One vector is turned by the same rotation once a step. Each row is the vector after some number of steps, and that number follows the row.
The counts run from 0 to 44.
[ 16 -24   9 -11 -23   2  -6 -27  14  22  46  31  22  12 -20  37  38   3
  -2 -44  29]	14
[ 30 -41   1  -5  -8  10 -18 -16  29  42  16  38  31  37  44   3   2  13
  28 -38  26]	11
[-31  48  38  25  26   5  46  37  15   7  10  19   3 -12 -15  44 -16  -9
 -20 -30 -20]	35
[ -4  56 -10   2 -33 -34  52 -13 -20  12   2  45  30  23   9 -27   6 -31
  -3   1  23]	41
[ 28 -35  -9  26 -22  25 -14  34 -17  -4  12 -69 -16  16  -5   4   3 -51
  41  -4  28]	3
[  9   4 -40  -3  62 -10 -12 -39 -38  48  10 -22   5  -8  12  37  -9   0
 -17 -29  29]	19
[-20  50  33  16  29 -16  39  29  17  15 -25  21   4 -12   7  41 -18   6
  -9 -25 -14]	36
[ 34 -22 -14  26  22  13 -44  19 -12   7  -7 -64 -27   7  -3  23 -11 -16
  54  -5  11]	1
[-17 -27  38  45  -7  -3   8  11 -13 -23  16  33  37   1  36  43  -6 -33
  26  14 -17]	31
[  3  -6  -5   5   9  47  17 -18   2 -25   7 -21  60 -15  -9  20 -23 -27
 -69  30  -4]	25
[ 20 -14 -25  -1  18  -8  11 -29 -51  25   4 -23  45 -19  12  10   1 -35
  -6  -4  41]	21
[ 24 -28   6   4 -32   6 -27 -11  23  28   9  44  24  53  14  16  18   2
  34 -45  34]	12
[ 27 -35 -11  27  10  21 -32  14 -12  -2   8 -54 -17  11 -11   1 -10 -16
  57   2  13]	2
[-29  38   3  10 -20 -36  46  -8 -33  27   3  56  10  10  33 -34 -11 -19
  17  -3  20]	40
[-20  27  57  29  -6 -13  48  26   9  -5  21  15  11  -6 -15  47  12 -16
 -23 -12 -32]	34
[-14 -13  52  26 -13  -2  38  20   4 -44  37  14  27  11   5  56  -8 -33
  18   6 -14]	32
[  8 -19  27  16  36  13 -16 -10  15 -28  -6  20  29 -23  49  22 -53   2
 -12  18 -23]	28
[ 27 -29  15   6 -35  35  17  48  22  -5   7 -41  21  14 -29  -2   3 -31
   5 -13  32]	5
[ 22 -24  12  31 -29  44   5  44   6  -6   0 -62   8   7 -11  14  15 -39
  18  -4  36]	4
[ 16 -36  20  -2 -31   0 -12 -32  15  34  45  43  26  31   2  20  25  -3
  19 -48  42]	13
[ 17 -14   7 -20  -4   1  10 -26   9  37  39   6  19   9 -28  41  40  15
 -32 -51   7]	15
[-26  57  18  30  40 -22  29  20  -6  24 -31  28   3  -9  41  25 -26  -6
  -7 -27 -17]	37
[ 13 -23 -31   9  58  -4  -4 -36 -40  42   9 -21  37 -24  10  18 -18 -20
  11  -7  35]	20
[  8  -3  21 -10  14  -2   3 -30  15  40  32  12  12  -8 -31  59  22   6
 -28 -39  -6]	16
[-11 -22  52  26   3 -16   8 -13  -2 -38  -1  26  32  -5  39  38 -30 -26
  29  20  -4]	30
[ 30 -14  20  -3 -34  54   6  40  48   9  -2 -35   6  29 -37   0   7  -4
 -16 -13  13]	6
[ 10 -22 -27  16   9   5  33 -44 -60  20  26 -18  50  -5  -5  -3   2 -44
  -9  -4  34]	22
[-27  45 -10  22  12 -31  35  -2 -31  32 -13  39  10  -5  45 -16 -14 -17
  23  -9  12]	39
[ 30 -14   2 -10  -4  29 -24  24  50  34 -27   4  18  32  28  -7 -40  30
   3 -34  29]	9
[-19  15  64  29 -18 -11  49  23  18 -23  17  23  21 -15 -20  46  26 -27
   5   1 -13]	33
[ -5  33  -5 -13 -27 -18  42 -18  -8  -9  14  57   5   4 -16 -37   6 -17
 -33   8   3]	42
[ 21 -16  21  -2  36  26 -12  -7  24 -41 -22  11  32 -25  12  30 -41 -17
 -50  18  -2]	27
[ 16 -24  32  19  24  11 -21  -4 -14 -38   2  34  33 -10  41  37 -33 -14
   5  23 -11]	29
[ 31  -9  24  -7 -11  48 -31  31  59  21 -28  -4  11  20   4  11 -31  17
 -17 -30  15]	8
[-27  62   8  22  22 -27  27  20 -17  23 -22  29   3  -3  48  -3 -26   0
   9 -20  10]	38
[ -7  65 -19 -44  -5 -27  23 -23   3  -5   7  63  -1  -9 -34 -29 -22  -2
 -44   1 -23]	44
[ 20 -20   2  -3 -13  21  30  -6 -20   1  17 -28  51 -15 -35   5  -7 -48
 -48  27  12]	24
[ 17 -16  -3  -2   1  20 -40  -3  41  29  -3  27  25  23  26  13 -24  16
  17 -31  42]	10
[ 33 -21 -10   5  35  18 -49   3  -3 -10   6 -50 -36  -8  -9  26 -23 -24
  15  -2  10]	0
[ 29   2  22  -3 -31  48   2  41  59  16  -8 -26   6  39 -23   4 -12  11
 -29 -26  16]	7
[ 24 -14   9  -4  32  37   4 -20  23 -37  -8  10  50 -19   2  22 -30  -9
 -61  27 -18]	26
[ 17   3  -6 -14  48  -8  -3 -35   0  55  21   1   8  -2 -34  33  11  22
 -35 -57   9]	17
[ 18 -17 -16  14  -7  23  27 -18 -30  -6  26 -30  64   1  -8  -2  -3 -45
 -38  29  21]	23
[ 10   0  -4  -2  60  -4 -24 -39 -17  47   6  -2  -3 -12  -4  33 -16   1
 -22 -40   6]	18
[-20  46 -10 -36 -29 -19  36 -21  -4   3  14  60   0  -3 -22 -19 -14  -6
 -39   7  -4]	43
